One vector is turned by the same rotation once a step. Each row is the vector after some number of steps, and that number follows the row.
The counts run from 0 to 370.
[160 119 120 136  88 140  81 155 137 136  85 129  98 158 109 137 125 119
 117 110 100 172 140 150 110 100 112  90 126 111 124 102  88 110 154  98
  92 117 137  46 110 113 136 131 110]  228
[137  93 154  94  74 178  79 144 128  97 115 105 118 100 154 149 143  98
 108 114 122 143 139 129 132 172 105 133 136 156 179 153 147 167 128 121
  84  91 108 116 132 146 138 146 146]  178
[159 130 170 101  92 116 125 154 125 148 111 107 166 172 164 149 105 108
 132 132 117 128 122 178 145 165  72 102 114 137 177  91  93 106 157 128
 140 104 122  82 147 121  92 124 109]  204
[130 116 120 129  72 150  85 175 116 139  86 190 123 128 112 126 161 118
 123 126 134 142 152 172  99 112 107  91 153 129 143 100 128 133 134  99
  98 139 165  81 105 149  86 120 130]  233
[176 113 162 113  81 151  92 161 125 123 123  84 113 155 154 145  76 120
 139 124 127 134 112 156 136 173  73 116 103 135 169 124  86 117 150 119
 113  98 111  88 162 120 141 121 108]  196
[141 119 111  91 121 131 120 146 116 128 102 169 122 128 134 179 149 149
 127 119 110 181 165 191 150 110  93  86 128 134 154 100 134  95 144  87
  94 115 135 160 131 160 129 146  92]  88
[146 116 109 141 118 163 126 169 117 120  52 129 106 150 155 161 137 101
 132 121 154 185 142 139 130 153  64 115 139 158 131  99 120 115 135 135
 124 141 152 132  86 153  70 154 133]  66
[109  84 138 127 113 160  95 186 119 124 123 142 128 173 125 169 169  89
 114 119 104 116 149 113 144 140  96 106 159  88 186 113 144 133 151 126
 123 156 156 133 163 168 127 120 146]  320
[140  88 109 116 139 164 121 178 108 119 109 146  77 155  93 188 142 112
 112 124 127 200 152 155 131 121 112 126 167 130 132 116 133 110 158 120
 120 156  80 106 146 149 130 130 156]  152
[125 105 119 123 128 148  96 210 114 125 112 144 114 137 136 167 122 114
 118 106  93 141 146 138 150 145 128  94 178  84 187 127 177 101 129 132
 124 135 152 121 173 165 136 128 133]  318
[180 124 113 117 123 153  96 163 152 135 135 126  80 154 134 180 113 126
 135 122 139 175 140 170 124 159  86 147 162 133 180 115 143 126 159 141
 143 129  86 124 170 110 106 122 121]  341
[145 131 113 115 113 136  94 178 108 160 136  97 133 149 166 158 128 167
 133 121 122 145 106 151 132 123 125  65 179 123 202 111  96 136 129 148
 115 123 122 140 179 127 117  92  94]  118
[153  97 151 117  92 141 121 146 117 127 116 166 133 159 115 178 156  85
 149 144 154 140 136 164 137 162  65 128 140 155 160 109 106 143 143 124
 154 111  77 105 159 142 103 143 141]  352
[147 122  95 118 135 139 124 162 116 139 119 112 123 146 125 193 135 122
 119 138 127 213 134 156 130 105 126 120 179 130 165 102 143 110 130 128
 123 138  68  72 145 124 129 125 137]  150
[155 119 105 130 132 165  72 165 151 130 127  98  85 174 143 170 122 105
 127 106  87 156 147 122 137 158  92 138 141  96 185 128 143 132 166 164
 122 119 121 112 157 116 141 137 131]  332
[152  84 145 112  98 136 110 129 125 129 116 149 147 153 128 175 147  87
 140 153 141 141 137 165 146 164  61 129 135 146 156 115  92 153 136 114
 155  94  69  83 159 117 116 151 123]  353
[135 121 140  60  98 152  96 152 151  98 130 128  99 141 115 199 136 112
 112  81  87 134 164 150 146 165 120 118 126 130 180 126 160 115 148 147
 104  92 114 119 138 118 152 147 138]  174
[152 122 141 129 147 121 151 148  98 128  82  96 147 118 163 174 123 152
 151 105 114 182 133 160 170 124 140  66 154 136 145 113 112 116 129 147
 113 115  97 127 151 171 115 171  99]  285
[162 121 171 123 104 133 110 124 140 120 126 131 111 164 113 173 137 126
 132 119 110 179 143 185 149 162 129 113 141 158 142 130 103 138 129 139
 147  80  63  91 152 149 112 172 118]  356
[143 124  73 131 100 169  79 135 123 106  94 106 113 142 160 156 124 136
 148 112 113 144 138 123 118 140  68  87 101 106 173 115  97 160 146 138
  92  87 143 132 103 101 129 139 124]  259
[171  89 160 107  67 148  87 132 155 124 104 115 155 121 120 150 163  91
 125 107  95 111 145 135 115 127 100 137 138 116 178 133 111 160 162 103
  78 128 133  73 148 110 118 127 111]  28
[151 101 128 132 126 173  84 183 132 124 125 118 117 118 156 148 136 109
 102 123 101 165 151 128 138 166 117 143 188 120 193 145 177 147 137 126
 113 128 148 135 168 161 103 127 146]  327
[109  93 140  94 112 143  96 163 114 132  76 155 123 113 137 149 185 124
 126 107 122 131 145 132 160 113  88  80 123 129 161 112 138 128 167 127
  77 128 150 170 124 167 126 154 105]  98
[114 123 129 161  77 161  62 150 118 107  82 155 113 134 112 128 146 129
 125 132 116 150 158 140 109 126 107  73 133 111 160 120 122 147 121 103
  91  89 171  86  99 172 107 156 134]  242
[166 124 166  82 112 122 118 156 127 122 133 118 142 129 121 170 117 119
 122 119  81 151 158 184 141 129 112 114 119 106 188 107 137  89 177  97
  88 127 119  78 151 146 132 130 119]  15
[115  85 114 121 108 165  90 153 127 121 132 116 135 172 150 157 134  86
 101 133  76 116 153 118 156 155  93 104 158  86 209 122 133 152 148 126
 114 126 143  91 162 125 154 127 126]  322
[137  89 134 118 101 136 113 120 105 115  98 155 131 139 123 171 176 137
 130 118 117 154 153 162 156 102  76  88 124 120 142 120 103 136 143  65
  79 114 130 161 136 189 134 143 101]  90
[181  84 163 118 111 127 132 179 126 133  71 136 127 162 121 158 162  89
 125  82 116 153 138 151 130 138  91 129 130 148 106 102  85 111 179 129
 125 151 145 105 125 142  76 123 125]  216
[144 113 149 112  96 157  89 143 134  92 136 122  95 152  95 190 135 133
 119 104  92 168 155 152 143 142 147 104 142 115 148 136 145 123 130 119
 107  95  81  98 145 171 156 157 149]  166
[150 124 126 123 116 158 133 155 142 118  86 148 118 172 121 171 122 114
 140 107 121 149 163 164 119 177  66 112 162 160 153 112 112 124 128 131
 146 115 175 147 119 138  60 140 122]  57
[147  71 128 133 128 163 146 119  83 113  93 120 161 131 160 140 149 132
 151 137 116 145 151 162 169 149  80  88 133 160 147 115  72 154 145 111
 107 117 104 132 151 143 122 155  99]  281
[173  98 164 109  76 148 105 150 120 133 126  89 136 153 158 150  99 110
 140 131 147 133  97 153 125 167  54 122 110 132 177 124  88 128 144  95
 114 111 109  98 157 131 129 111 123]  195
[144 109 117 152  92 159  74 153 105 106  74 161 127 116 113 138 144 120
 125 121 108 151 165 140 103 128 112  90 142 110 143 139 120 151 121  82
  98  91 171  96 122 169 110 144 128]  241
[145  96 156 113 104 165 131 191  87 119 119 117 119 134 144 144 124 107
 115 134 156 165 130 166 128 143  89 134 122 142 146 115 138  93 164  94
  92 170  95 101 129 181 123 109 161]  3
[180  81 100 156 109 159  82 167 136 123 117 136 114 135 175 162 149  87
 128  95 112 147 130 133 128 173  95 144 166 117 156 144 147 175 149 151
 142 140 102 119 163 131 124 123 148]  335
[156 131 119 124  93 149  88 145 132 118 112 162 103 171  74 171 139 155
 118 102  89 158 172 165  98 116 120  83 144 115 142 113 108 122 141  87
 105 112 163 118 122 157 112 129 113]  238
[108 112 153 152  93 161  80 169 120 128 137 105 107 167 129 142 129 132
 112 131  93 146 134 124 148 130 151  73 162  89 187 135 132 127 126 130
  97 134 130  87 158 181 161 137 127]  315
[124  89 122 138 153 164 129 205  79 145 104 148 127 145 150 136 143 122
 131 126 116 146 147 150 153 169 101  86 184 139 179  99 117 133 148 152
 147 140 140 149 171 147  85 120 134]  129
[152 125 187 119  79 123 116 173 119 144 111 120 169 168 158 146 128  97
 143 134 142 119 110 171 138 162  84  98 110 138 168  93  97 114 154 142
 135 125 120  88 137 144  89 130 125]  203
[130  98 112 101 132 155 124 166 116 146  91  87 108 150 131 170 124 134
 106 114 106 178 129 131 145  97 128  80 155 124 153 114  94  85 148 122
  76 152 110  96 142 113 173 136  97]  300
[127  94 176 110  88 140 112 170 109 121 123 143 150 129 139 115 134 101
 117 146 123 136 151 186 140 145 114 111 117 129 173 105 149 113 164 117
  77 159 101  71 136 177 112 143 143]  12
[125  83 115 132  92 176  72 179  99 151 116 132 123 116 174 104 144 133
 124 124 130 122 120 141 143 146 119  75 152 140 166 133  88 173 134 148
  87 129 138 138 163 124 136 115 107]  115
[145 102 147 109 101 146 111 125 126 130 127 141 125 156 121 159 125 100
 132 154 118 156 150 177 149 173  80 124 129 152 164 119  91 143 138 124
 139  79  72  70 154 104 128 159 114]  354
[105  98 146  97  97 145  99 143 110 136  95 140 145 126 145 167 196 120
 125 110 122 123 132 120 161 100  82  83 126 118 176 112 113 136 163 124
  73 120 140 153 136 156 132 138  97]  99
[202  90 180 128 108 125 130 151 122 124  96 120 154 144 144 145 130 107
 129  97 109 149 137 168 145 165  93 133 141 153 125 125  87 143 149 103
 145 119 134 110 159 165  76 115 118]  208
